rotation steps, each row followed by its count of steps:
The counts run from 0 to 496.
[ -9 -10  10 -13  -3  14 -11  -7   3   1  -1  16  -8  -5 -22   2   5  -2
 -11   7  -2 -10  -3  -4  -2   6 -11  -3  -6   3   6   0  14   4  23  14
  -4] : 160
[-15  -4   5  -5   0   3  -8  -1  31   6 -13  19   2   6 -14  -2 -17  -8
 -11   0  -9   3  -3  -8  -2 -12  -3  -6  -6   3   2 -15   9 -15   7   5
  -3] : 376
[-14  -5 -10   0   3  15  -3   2  12 -16   0  -2   9  -6 -10   1  -4  -2
   1 -18 -10 -11  11 -10  -1  12  -2   6 -20   2  -2  -5  19 -11  -4  10
   0] : 163
[  4  10  10  14   5  -7 -15  -9   8   5 -14   0 -15  -3  -6  -2  -3   0
  12  -7 -18   5  -8  -6   3 -13   6 -11  -8 -11 -15 -15   2   2 -12  -8
  -7] : 354
[ 15  -1   9 -14  30   7 -10  -7  -7   3   3   8 -10  -7 -13  -3  -3   5
   8  -7 -18  -6  -1 -20  -3   1  -7  -4  -4   1   6  -1   3   6   1  11
  12] : 337
[ 16   2  -4  26   4   7  -5  -1  -2   6  11 -21   1 -10   0  -1 -16   9
   4   0 -10  -6   6   7 -12  10  -6  -7  -4  11  -9 -14   3   2  -8  10
   8] : 23
[ 18  -5 -14   9  -1 -11   3   6  -9  -4  -8 -13 -23   2  -4  -5   4   6
   6   2  -5  -7  14   1  -7   5 -13 -15  -3   1   9   3   7  17  15  11
  -4] : 271
[ -2   1  -4   2 -15  11  -4   4   8  -4  -2   9  -7  -4 -14   7  -9   0
  15  18   8   3  -5 -11 -17   8  -9  -4  11   5   9  11   5   5  17  21
   2] : 218
[ 10  -2   0   9  -5  -3 -13  18   2  -4 -19   5  -7  -1  -4  -4  -4  -8
   3  -8 -24  -5  12 -10   1  -1   2  -9  -1  -8  -1 -21  10  10   8   2
  10] : 359
[ -9  -1   2  -6 -10  -2   1  -2   4  -3  -6  10  -2  -8 -13  -6 -19  -5
  12   0   2   2  -4  -9 -11   2  -7  -8 -20  12  10  30   6  -2  -6  14
   1] : 216
[  4   0  -9  11  15  20  -2   1   5   1  15   4   5   5  -1   7 -12   6
   0   3   0   6  -8  -2 -13  18 -12   1  -1  18 -10   0   2  -3  -3  14
  -7] : 496
[  4  -1   8  14  -8  10  -7  -6  -6   0  -6  -4  -7   8   5  -3  -2 -15
   1  10 -21  -4  11  -1  -5  -2  -5 -29   6  -1   4 -17  -5  12  -3  12
   0] : 387
[ 16  -1  -7  -4   0  13   5  -8  11  -6   9   0  -1 -10 -22   0  -1  16
  18  -1  -5   6  11  -4  -6  18  -8  -1  -3   6   9   2  18   8  -6  16
   7] : 220
[  5  -7   5  -1  20  15   8  -3  10 -13  10   2   1  -3  -4   5 -17  -4
   2  -2  -2   0  15  -9  -8   5  -3  -8  -5   8  15  14  13  -7   0  20
 -10] : 432
[ -4   1  22  26  -8   2 -16   1   6   0   2   5   4  -2  -7  12 -19 -12
   8   2  -7  12  -8  12   2  -4  11  -8  -6   4  -1   9   9  -4   3  14
  -4] : 414
[  7  -3   1  19   7   3 -16   6 -15  -3 -10  -6 -11   7   8   2 -14  -4
   8   6   1  -8 -19  12  -1  -1  -6 -15 -10   4 -14   9 -15   7  -5  10
  -4] : 298
[  1   0  12  25  -4  -9  -9  -2  -2   3  -6  -7 -13 -10   1   2 -11  -2
  14 -14   0  -5   2   5   7  -3  -3  -7 -21   0  11  23   9   3  -6   2
  -6] : 449
[  1  -3  13   9   9  13 -11   4  -9   0  -3  10 -13   0   0  -1   0  -6
  10   7  -5 -14   5 -16  -9  -2 -11  -6   7  -1  21  -7   6  15  17  12
   0] : 154
[  7  -2  -2  30  -1  -5  -3  17   7  -3  -1   5 -13   1   3  -6  -5   1
  13  -5 -10  -6   3  -8   1 -11   1  -1  -2   6  15   2  18  13   5  -1
  -9] : 447
[  7   4   1  20  -3 -23   1  -4  15   6 -14  -7  -8   6  -9  -8 -14   9
  17  -4  -7   8   9   1 -11  -9  -2  -9  -5   5  -6  -8   3   6  -5  -1
   7] : 55
[ 13   1  -6  -2   7   6   0 -10  14 -10  -1   3  -7   6 -26   7  -4  12
   8  12  -1  14  -3   0  -9   7   2   1   9  -4   2 -13  -1   3  13  18
  -3] : 73
[  6  10  -1  22   2   5 -18   0   7  15  -1   6  -9   6  -7   8  -7   6
   7  12  -7  18 -16   0 -12   8  -9  -3   2  10 -17  -3  -3   5  -3   5
 -12] : 21
[  5  -4 -15 -13  14   8  -2   7  -4 -12  18   2   4  -4 -18  -1  -6   4
 -11  -6 -13  -8  -9 -21  -7  12   2  -3  -6  15  -7  16  17   3  10  17
   2] : 490
[ -9  -4   2 -17  -4   4 -10 -11  11   0 -16  10 -15  -6 -25   0   0   9
  -9   3  -2 -14  -8  -2   0   4  -7  -5 -17 -10 -12 -15   2  -4  11   7
   5] : 341
[ -7  -3  -6 -12  17  -1  -6 -14  -4  -9  -2   6  -1   6 -15  -5   5  -1
   8 -17 -21  -9   8 -16   2  -3  -1  -5 -19  -3   7   8   7  -3   6  12
  -4] : 127
[ 21   1 -12   8  -4  19  -7   6  16  -3   8   2  -4  -6 -15   9   0   4
  -1   8  -9  14 -13   6   6   8 -14   0  -3 -11  -4 -10  15  -6  -5   9
  -8] : 226
[ -8  -5   8   4   3  -9   2 -22  25   2 -16  -4 -13   5 -21   3  -4   8
  -1   3   1  -3   4  10  -5  -4   1  -9 -17  -5  -2 -14   6  -6   2   8
 -14] : 107
[ 10  -6 -11  15   6   3 -12   1  -5   4  -1  -5  -7   9  -6  10   4   3
  -9   1 -10   2   1  18  -2  12 -10  -8 -14  -4 -19  -2  -5  -5  -3  14
 -17] : 291
[ -1   2 -16  12   3   5   2   0  25  -7  -8  -7  -4   2  -1  -8 -15   1
  -3  -2   0   3   6  -5 -12  10  -3  -7 -14  15 -13  -7   6 -11 -14  -1
  -7] : 18
[  7  -7   0   5 -21   5 -16  12  -5   8  -5   5   0  -4   0   4 -11 -22
  -7   9 -11  -6  -6   1 -11   1 -18 -17  -3   5  10  17   5   3   6  13
  14] : 211
[ -3  -7  16  13   5   9   2  -8  14  -8  -9   3   6   5   1  -7 -14  -4
  -5   2 -12   3  14   2  -5  -1   4 -21  -1  20  -3 -11  13   4  -8   2
   1] : 381
[ -7 -16   3  -5   9   5   3  -6   9 -13 -18   2  -5   0 -16  -5 -20   4
  11   0  13 -13 -15   4   0  -7  -3  -1 -18  -8   3  -2  -7 -11   7   9
   3] : 100
[ 11 -13 -12   3  -3   9  -1   7  -9 -11  -3   7  -7   4 -10  -5  14  -6
  14  -8 -19  -6  11  -2  15  -2 -19 -10  -7 -10  20   4  14  16  -2  10
   2] : 424
[  8   5   2   0   9   9  -2  -3  -4 -20  -9   7  -2  -7 -13  -2   1   6
  25  -7 -12   3   6 -16   2   5   1   2  -2  -6   3  -8   2  11   3  11
  13] : 366
[  7  -7 -21   5   4  22  -3  14   4 -14  12   2   0  -2 -14   2   0   4
  11  -6  -4  -6  -3  -2   5  11 -13  14  -9   0  10   1  18   2   8  16
  -2] : 460
[ 14   5  -6  15  20 -14 -10   9  -8  -3  -7 -10 -19  -4  -3   3  -9   9
  20 -12  -4  -5   1 -15  -4  -7   7   2 -11  -8   2   0   3   6   4   5
   1] : 302
[  5  -5   1  -7   0  -6  -8  -1  -4  -3 -10   5  -2  -5 -13  -7 -15 -11
   2   3  -8  -4 -22   4  -4  -6  -7 -15 -15 -10  -2  16 -10  -7  -2  15
  10] : 64
[ -6   9   7  14 -10 -10 -14  -6  -6   6   1 -10   3   7  -5   7  -2 -17
  12  -7 -16   1   4  -2  -5 -10  -2 -10 -10  -2  12  21   4  -3   2  21
  -7] : 420
[-17 -10  13  11  10   5  -3  -9  24   3  -1   5  -6   4 -14  -3 -16   5
   6   2   7  -7  -6   4  -5  -8   6   1  -7  10   5 -15  14 -11  13   1
  -5] : 136
